One hidden turn or mirror swaps the rows below in pairs. Which row is each named row swapped with?
z313: -.05	.10	-.12	.10	-.17	-.15	-.07	-.03	-.03	.07	.11	-.02	-.05	-.20	-.18	.03
z281: .10	-.16	-.15	-.16	.17	-.18	-.03	-.09	.10	-.20	.24	-.10	-.11	.12	-.24	-.26
z432: -.17	.02	.09	-.13	.12	-.25	-.12	-.24	.01	-.20	.10	-.08	.10	.08	-.11	-.16
z418: -.07	-.45	-.06	.25	-.08	-.07	-.08	.13	-.03	.01	.03	.01	.07	.07	-.04	-.12
z945: -.12	-.06	.09	-.10	.19	-.17	-.40	-.07	-.04	-.18	.19	-.09	-.15	-.01	-.06	-.02
z561: -.01	-.03	.00	-.23	.21	-.13	-.19	-.11	-.07	-.26	.05	-.15	.02	.21	-.03	-.16
z649: -.13	-.02	-.10	-.12	.18	-.11	-.14	-.08	.12	-.30	.22	-.22	.04	.02	-.17	-.17
z321: -.02	.09	-.21	.01	-.13	-.22	-.10	-.06	-.06	.04	.14	.01	-.08	-.23	-.17	.06
z555: -.15	-.15	.16	-.17	.13	-.25	-.23	-.15	.01	-.22	.21	-.14	.00	.00	-.21	-.11
z599: -.14	-.05	.03	-.03	.22	-.20	-.06	-.02	.11	-.43	.15	-.16	.05	.00	-.17	-.10
z84: -.02	-.42	-.19	.15	.01	-.09	-.22	.02	.16	-.26	-.19	.10	.00	-.03	-.06	-.05
z715: -.24	-.18	-.07	-.11	.13	-.02	-.11	-.03	.00	-.32	.13	-.20	-.08	.01	-.22	-.16
z527: .13	-.45	-.08	.15	.17	-.12	-.19	.05	.09	-.20	-.13	.02	.14	-.14	-.09	-.01
z299: -.09	.09	-.13	.06	-.20	-.14	-.03	-.01	-.08	.06	.08	-.01	-.04	-.16	-.21	.03
z951: .01	-.28	.07	.11	-.01	-.12	-.39	-.01	-.16	-.15	-.26	.07	.07	.01	-.08	.04
z734: -.01	-.49	-.08	.03	-.02	-.20	-.36	-.06	.00	-.12	-.18	.10	.11	.01	-.14	-.04
z602: -.03	.07	-.17	.04	-.18	-.16	-.05	-.04	-.06	.06	.09	.00	-.08	-.20	-.18	.05
z312: .01	-.09	.04	-.13	.12	-.16	-.11	-.03	.04	-.31	.27	-.18	-.15	.13	-.16	-.06
z202: .05	-.18	.04	-.13	.17	-.17	-.15	-.09	-.15	-.19	.36	-.17	.05	.05	-.06	-.09
z997: .01	-.34	-.10	.13	-.05	-.19	-.37	-.13	.16	-.03	-.15	.16	.11	.04	-.01	-.17
z130: .15	-.06	-.28	.23	-.04	-.35	-.19	-.10	-.25	-.09	-.04	-.03	-.03	-.11	-.19	-.17
z669: -.05	-.11	-.11	-.10	.19	.02	-.04	-.09	-.08	-.20	.16	-.12	.17	.22	-.10	-.14
z78: .20	-.07	-.31	.20	.05	-.35	-.20	-.05	-.25	-.09	-.03	.03	-.10	-.10	-.14	-.20
z358: -.03	-.06	.00	-.08	.18	-.13	-.12	-.10	-.10	-.40	.26	-.03	.08	.09	-.15	-.17
z785: .15	-.31	-.13	.02	-.08	-.08	-.02	.05	.13	-.08	-.13	.08	.21	.08	-.28	-.05
z302: -.04	-.39	-.09	.13	-.02	-.26	-.24	.18	.01	-.12	-.23	.10	.05	-.05	-.02	.00
z638: .09	-.40	-.08	.12	-.14	.03	-.21	-.02	.08	-.20	-.06	.21	.05	-.03	-.03	-.06
z794: .21	-.41	-.04	.13	.00	.05	-.15	-.04	.13	-.04	.02	.01	.04	.02	.03	-.17
z119: .06	-.46	-.10	.07	-.19	.02	-.24	.01	-.13	-.04	-.03	.05	.12	.05	-.05	-.01
z815: -.22	-.08	.05	-.09	.17	-.31	-.13	.05	-.04	-.26	.19	-.15	-.11	-.01	-.09	-.15
z954: -.01	.08	-.18	.05	-.14	-.19	-.07	-.01	-.07	.07	.10	.04	-.02	-.23	-.17	.07
z157: .12	-.04	-.28	.19	-.01	-.34	-.19	-.09	-.28	-.09	.00	-.02	-.09	-.08	-.17	-.22
z873: .19	-.05	-.31	.21	.04	-.35	-.19	-.07	-.27	-.04	.01	-.02	-.03	-.08	-.16	-.18
z751: -.04	.12	-.16	.04	-.15	-.14	-.06	.02	-.08	.04	.10	.00	-.05	-.19	-.21	.04
z238: .18	-.07	-.30	.18	.10	-.38	-.21	-.07	-.23	-.06	.03	.01	-.09	-.08	-.10	-.19
z799: .13	-.28	.00	.05	-.09	-.01	-.35	.05	.18	-.06	-.12	.02	.09	.06	.01	-.08
z463: -.10	-.22	-.07	-.06	.27	-.24	.07	-.01	-.14	-.12	.26	-.09	.01	.09	.00	-.07
z674: .16	-.40	-.11	.10	-.07	-.10	-.22	.08	.05	-.19	-.18	.09	.10	.13	-.13	.06
z496: .16	-.05	-.32	.19	.08	-.35	-.20	-.11	-.27	-.06	-.03	.00	-.07	-.05	-.12	-.17
z406: .13	-.39	-.16	.13	-.01	-.10	-.16	-.05	.13	-.19	-.27	.02	.12	-.07	-.06	-.09

z463 is swapped with -> z418
z951 is swapped with -> z945
z496 is swapped with -> z313
z669 is swapped with -> z794
z734 is swapped with -> z555
z130 is swapped with -> z321

